rotation ticks, each row followed by its count of ticks:
The counts run from 0 to 342.
[-2.49 -0.18 -0.92  0.12  2.33 -1.01 -0.36 -0.11 -1.02  0.36  0.48 -0.24
  0.57  0.91  0.66 -1.65 -1.83 -0.37  1.53  0.57  0.79  0.62 -1.53  2.42
 -1.07 -2.54 -0.49 -0.81 -0.47 -3.30 -1.00 -0.90  0.66  0.44  3.08  1.84
  0.69  0.05]  205
[-2.77 -0.41 -0.32  1.65  0.60 -1.10  0.98 -0.93 -1.13 -0.26 -0.14 -0.15
 -0.87  1.46 -1.80 -0.23 -0.22 -3.17  0.67 -0.50 -1.42 -2.17  2.50  1.31
 -0.70  0.22  1.40  1.55 -1.09  0.09 -0.14 -1.21 -0.81 -1.51  0.19  3.05
  1.27 -2.87]  258
[ 2.97 -2.82  0.86 -0.42  1.81 -0.42 -1.75 -0.80 -0.91 -1.37 -1.24  0.10
  0.85 -0.40 -0.43  0.22  1.87 -1.56  1.15 -1.12 -0.51 -1.01 -3.67 -0.08
  1.22 -1.93  1.65 -2.07 -1.00  1.43 -0.43 -0.55  1.03  0.71  0.09  0.61
  1.65  0.42]  91
[-1.34 -0.51 -0.93 -1.08  1.03 -0.29 -2.05 -1.42  2.31  0.17  0.06 -0.86
 -1.60  2.35 -1.60  0.97  0.42 -0.03 -0.72  3.95 -0.48 -3.10 -0.24 -0.91
 -1.20  1.16  1.26 -0.15 -1.79 -1.36  0.45 -0.23  0.54 -1.55  0.42 -0.62
 -0.96  0.42]  232
[ 0.76  0.11  0.40  2.05 -0.30  0.47  0.25  0.10  1.86  0.01  0.07 -0.81
 -1.19  2.18 -1.42  0.11  1.01 -2.18  1.73  1.73  1.05 -2.86 -2.00 -3.02
  0.61 -0.59  0.91 -2.12 -2.45  2.58  0.33 -0.96 -0.15 -0.20 -0.70 -0.04
 -0.66 -0.29]  39
[-1.43  0.18 -0.84  0.35  0.20 -1.45 -0.63 -0.33  2.48  1.39  0.47  0.10
 -0.20  2.21 -1.53 -0.02 -0.29  1.92  1.75  4.21 -0.73 -3.29 -0.33 -1.81
  1.28 -0.29  0.91 -0.20 -0.92 -0.57  1.01 -0.28 -0.22 -0.83 -0.44 -0.17
 -2.85  0.25]  238
[ 1.02 -1.90  0.06 -0.01  0.08  0.43 -0.21 -0.76 -1.84 -0.55 -0.66  1.09
 -1.06 -2.08 -0.77  2.16  2.09 -0.95 -0.62 -0.20  0.20 -1.37 -3.11  0.98
 -0.15 -1.95  1.09 -2.39 -0.56  1.33 -3.11  0.63  0.21 -1.06  2.84 -0.90
  1.06  0.38]  88
[ 0.83 -0.43  0.72 -0.60  1.74 -0.75 -1.82  1.97 -0.58 -3.28  0.64  4.16
  2.08 -0.34 -0.43  0.60  0.29 -1.31  0.81  1.29  0.74  0.55 -1.68  1.09
  1.39  1.52  1.04  0.32 -0.25 -0.54 -1.19 -2.20 -0.48 -1.24 -1.28 -0.51
  0.91 -0.72]  142
[-0.68  0.60 -0.10 -0.14  0.57 -0.16 -1.03 -0.56  0.11 -0.76  1.37  0.31
  2.79 -0.78  0.35 -0.32 -0.05  0.58 -1.74  1.49  1.77 -1.78 -3.43  1.13
 -2.37 -1.96 -0.88  0.74 -1.26 -1.48  0.10 -0.87 -2.72 -1.05  2.11 -0.10
 -1.00  2.98]  154
[ 1.83 -3.51  0.18 -1.56  1.35 -1.07 -2.89 -1.40 -1.15  0.18 -1.28  0.46
  2.04  0.09 -0.07 -0.33  0.97 -0.65 -2.07 -0.19  0.69 -1.26 -3.96 -0.25
 -0.36 -2.28 -0.44 -0.76 -1.46  0.60  1.33 -1.40  0.34  1.41 -0.10 -0.57
  0.00 -0.59]  97
[-4.94 -2.65  0.39  0.98  0.03 -0.54  0.88 -3.05 -1.38 -0.27  0.75  1.11
 -0.11 -0.38 -1.42 -1.43  0.36 -2.32  0.27  0.08 -0.34 -0.79 -0.26  1.11
 -0.79  0.53  1.02 -0.05 -1.00  0.07  0.65 -0.85  0.79 -1.24  1.84  1.80
  0.93 -1.49]  12
[ 1.18 -0.44 -1.40 -0.50 -0.01 -1.36 -1.88  2.98 -1.94  2.26 -1.32  1.44
 -0.94  2.69 -0.09  1.87  0.89 -1.90  0.00  1.19 -1.65 -1.17 -2.72  1.18
 -1.71 -1.68 -1.06  1.96  0.12 -1.39  1.21 -0.76 -0.74  0.20  0.15 -0.44
  0.84 -0.01]  179
[ 0.57  1.18  2.88  1.09  0.32 -0.57 -2.13 -0.13  1.68  0.22  0.62  1.09
 -3.79  1.87 -0.76  1.80  1.48 -1.24  0.79  0.36 -0.10 -3.13 -0.38  0.29
  0.42 -1.64 -0.20  1.22  0.01 -1.32 -1.22  1.14 -0.79 -0.77 -0.54  1.81
  1.98  0.16]  171
[-0.89 -0.57  2.73  0.46 -0.60 -1.05 -0.68 -3.23 -1.18  2.67  0.55  0.47
 -2.29  0.53 -0.57 -1.19  1.31  0.39 -1.12  1.63  0.31 -1.63 -1.64 -0.85
  0.00 -1.42 -0.55  0.95  0.49  2.65 -0.49  0.81 -0.55 -1.46  1.26  0.13
 -1.00 -2.46]  298
[ 0.93  0.32  0.25  1.67  1.13 -0.72 -0.87  0.17 -0.63  0.07  0.07 -2.53
  0.94  0.94 -0.65 -0.24 -0.52 -1.27  0.83  1.65  0.10  0.17 -4.35 -1.22
 -0.77 -0.51  1.13 -2.91 -1.85  2.23 -0.33 -1.22 -1.08 -1.13  3.02 -0.12
  0.72 -0.01]  286
[ 0.36 -1.93  1.13 -0.68  1.17  0.56 -0.96  2.12 -1.92 -2.52 -1.04  4.78
  1.41  0.44 -0.47  1.22  0.50 -1.14 -0.51  0.20  1.03  1.35 -1.40  1.92
  0.81  0.82  0.06 -0.06  1.32 -1.02 -0.84 -1.48 -0.61  0.53  1.08  0.03
 -0.50 -1.73]  138
[-1.34 -0.50 -2.14 -1.28 -0.48 -0.31  2.13 -1.63 -0.52  1.50  0.00 -1.01
  0.35  2.65  1.31  2.69  0.84 -2.04 -0.12  0.89  0.02 -2.68  0.29 -0.06
 -1.43  0.14 -0.57  1.87  0.81  2.32  0.00  0.20  0.68  0.45  1.61  0.13
  3.10  0.20]  313
[ 0.11 -1.14  0.74  1.86  1.89  0.04  1.12 -2.42  1.00  0.80 -0.99 -2.07
 -0.32  0.56 -2.32 -1.94  0.50 -1.56  1.49  0.83 -0.26 -2.05 -3.01 -1.37
  0.34 -0.90  2.22 -0.94 -1.28  1.49  0.32  0.34  0.12 -1.50  0.61  1.52
 -1.40 -0.22]  289
[-0.73 -0.27 -1.35 -0.54 -0.66 -2.29  0.46  1.66  0.58  1.89 -0.09  0.04
  1.29  2.66 -0.64 -0.12 -2.13  1.18  0.52  3.63 -0.48 -1.55 -1.46 -1.11
  0.34 -0.57  0.47 -0.52  0.10 -0.51  0.69 -1.09 -0.60  2.26  1.73  0.50
 -3.39 -0.15]  240
[-0.24  1.09 -0.55  0.96 -0.16 -3.47  0.17  1.31  0.34  1.23  0.72  0.64
  0.61  1.51 -0.90 -0.55 -1.62  2.17  2.21  2.84 -1.17 -1.62  0.32 -1.71
  2.31 -0.61  1.46 -0.66  0.10  1.16 -0.30 -0.05 -1.47  0.23  0.18  1.43
 -2.89 -1.04]  244
[ 0.33  1.24  3.77  0.73  0.63 -0.01 -1.83  0.02  0.37 -0.23  0.29  0.17
  0.04  1.58  0.82  0.45 -0.11  1.12 -0.86  0.08  1.20 -0.90 -1.94  0.01
 -1.16 -3.43 -1.64 -0.12  1.61 -0.89 -1.94  0.32 -2.76  1.34  2.33  2.16
 -0.86  0.74]  164
[ 1.00  1.37  3.93 -0.01  1.30 -0.24 -1.10  1.01  0.71 -1.10 -0.51 -0.07
  0.81  1.28  0.81  0.09 -0.67  1.18  0.22 -0.43  0.66 -0.64 -2.55 -0.25
 -0.14 -2.90 -0.58  0.08  1.26 -0.16 -1.14 -0.26 -2.20  1.65  0.32  2.37
 -1.84  1.08]  163
[-0.23 -1.89  0.63  0.37  0.58  1.49  1.72 -1.21  0.20 -1.62 -1.39  1.60
 -1.42 -1.07 -1.04  1.85  2.49 -0.15  2.09 -0.89  0.41 -1.41 -2.21  0.60
  1.18 -1.08  1.56 -1.36  0.99  1.37 -3.16  1.54  1.29 -0.75  1.34  0.12
  0.67  1.16]  84
[ 0.56 -1.07  2.01 -2.40  1.46 -2.46 -3.19  0.04  0.04 -2.73 -2.01 -0.56
  0.59  2.04 -0.76  2.29 -0.13  0.45  0.09  0.75 -1.90  0.65 -1.14 -0.17
 -0.36  0.41  2.26 -0.42  1.39  0.32  0.17 -1.10 -0.02 -0.73  0.03  0.78
  1.51  0.51]  224
[-3.72 -1.47 -0.81  0.81  0.41  2.58  2.23 -1.70  0.58 -0.21  0.03  1.07
  1.10  1.84  1.88  0.49  2.29  0.30  1.22 -0.87  2.48 -0.81 -1.01  0.91
 -1.49 -1.38 -1.92  0.39  1.02  0.83 -0.45 -0.16  0.86 -0.52  1.82 -0.69
  0.47  0.87]  73
[-0.97 -0.37  2.49 -1.14  0.82 -3.71 -3.51  0.53 -1.19 -1.94 -1.93 -0.17
  0.35  0.96 -0.40  1.43 -0.27  1.98  0.79 -0.56 -1.85  1.51 -1.49  0.27
 -0.43 -1.05  1.70 -0.65  1.41  0.73 -0.68 -0.50 -0.66 -1.20  0.13  0.72
 -0.11  0.36]  219
[ 0.25 -0.89  0.49 -0.33  2.14  0.26 -1.37 -1.00  1.16 -3.23  1.77  3.50
  1.92 -0.55 -1.26 -0.60  1.37 -1.46  1.44  1.35  1.23 -0.91 -1.52  1.15
  0.91  1.01  1.74  1.45 -1.09 -1.28  0.85 -0.53 -1.02 -1.94 -1.11  0.25
  1.83  1.69]  146
[ 1.75 -2.62 -0.48 -0.51  0.86  0.12 -2.36 -2.35 -1.62  0.23  0.08  0.59
 -0.07 -1.38 -0.95  0.92  2.52 -1.30 -2.06  0.51  0.51 -1.88 -3.21  0.57
 -0.71 -1.78 -0.10 -1.39 -2.00  0.44 -1.16 -0.16  0.55 -0.63  1.75 -1.01
  1.39 -0.43]  93
[ 0.58 -2.79  0.52 -2.47  0.01 -0.03 -1.11 -2.85 -0.32  1.01 -0.02  2.47
  1.56  0.90  1.23  0.16  1.02  1.30 -2.51  1.30  1.15 -1.51 -2.10  0.00
 -0.75 -1.79 -1.95  1.36  0.78  1.02  1.03 -0.28 -0.22  1.58  0.65 -0.56
 -1.35 -0.59]  103
[ 0.46 -2.55  0.20 -1.22  0.52  0.00 -1.98 -3.71  0.08  0.94  0.15  1.90
  0.20 -0.59 -0.15 -0.34  2.80  0.73 -2.10  1.40  0.62 -3.58 -1.83  0.12
 -0.21 -1.89 -0.59  0.56 -1.18  1.07  1.10 -0.28  0.29 -1.06 -0.68 -1.02
 -0.75 -0.72]  99
[-0.88 -0.03 -2.66  0.16  0.26 -0.65  1.42 -0.66  1.85  0.46  0.16 -1.25
  1.42  3.40  1.36  1.14  1.32 -0.19  2.63 -0.44  0.06 -2.56  0.96 -1.08
 -0.34  0.07 -0.10  1.01  0.06  3.35  1.07 -1.12  0.68 -1.07 -1.24 -0.20
  2.55  0.49]  315
[ 1.69 -0.81  0.65  0.74  0.42 -1.24  1.09 -0.15 -1.34  0.84  0.17  1.83
  2.29  1.32  0.56 -0.31  0.86 -0.73  1.38 -0.40 -0.62  0.00 -0.35 -0.91
  2.48 -0.74  0.61  2.01  1.78  4.30 -0.02 -0.21 -1.39  0.32 -0.86  1.06
  1.59 -3.24]  55
[-3.02 -0.52  1.35  0.15  0.68 -3.60 -2.75  1.98 -2.27 -0.83 -1.13  0.36
 -0.28  0.20  0.32 -0.07 -0.33  2.41  1.86 -0.98 -1.42  0.78 -2.21  0.94
 -0.66 -2.19  1.12 -0.36  0.67 -0.16 -0.57 -1.20 -0.55 -1.97  0.26  0.93
 -0.96  0.60]  214
[ 1.45 -2.35  0.55 -3.34  0.32 -1.10 -1.35 -1.46 -0.78  0.62 -0.72  1.63
  2.32  0.55  1.20 -0.36  0.08  0.88 -1.58  0.57  0.30 -1.75 -2.85 -0.55
 -0.30 -1.79 -1.19  1.08  0.23  1.51  1.74 -1.61  0.19  1.93 -0.76 -0.01
 -1.59 -1.08]  102
[-1.73 -1.04 -1.37  1.10  0.89  1.68  1.90 -0.32 -0.13 -0.03 -1.06  1.31
 -0.89 -0.20 -0.33  1.12  1.93  0.43  1.52  0.61  1.29 -1.03  1.30  0.10
  1.12 -0.57  0.52 -2.38  0.66  2.15 -3.22  0.22  1.50 -0.80  2.12 -0.77
 -1.22 -2.67]  329
[-3.71 -0.48 -0.58  1.37  0.50 -1.32 -1.54  0.02 -2.27  0.63  0.27 -0.10
  0.65  3.29 -0.23  0.46 -0.34 -2.20 -0.48  0.02 -0.03  0.87  1.37  0.23
 -2.27  0.08 -0.98  0.12 -0.68  0.16  1.44 -2.62 -1.22 -0.81  1.76  1.02
  1.85 -2.51]  261
[ 0.65 -0.17 -0.18 -0.43  2.06 -0.96 -1.48  0.30  0.10 -3.30  2.00  2.65
  3.12 -0.49 -0.31 -0.80 -0.04 -1.05  1.01  1.27  1.24 -0.21 -2.83  1.19
  0.47  0.81  1.08  0.70 -1.75 -1.16  0.81 -1.77 -1.57 -1.56 -1.47 -0.52
  1.50  1.26]  147
[-3.66 -0.67 -0.39  0.07  0.80 -2.32 -0.50  0.60 -2.29  0.49 -1.05 -0.08
 -0.52  0.08 -0.12 -1.04 -0.92  0.92  1.38 -1.05 -0.59  0.18 -2.49  2.43
 -2.09 -2.76  0.08 -0.76  0.06 -2.29 -1.02 -0.81  0.40 -0.43  2.79  1.70
 -0.55  0.23]  210
[-0.10 -2.31 -0.28 -0.12  1.30 -1.21  0.60  0.20 -2.01 -1.66  0.02  2.17
  0.36 -0.91 -0.12 -0.06  0.11 -1.13  2.63 -0.70  0.56 -0.68 -1.59  0.35
  2.47  0.31  2.36 -2.23 -0.98  2.28 -1.66 -1.41  2.33 -0.15  0.41  0.59
  0.74 -2.00]  336
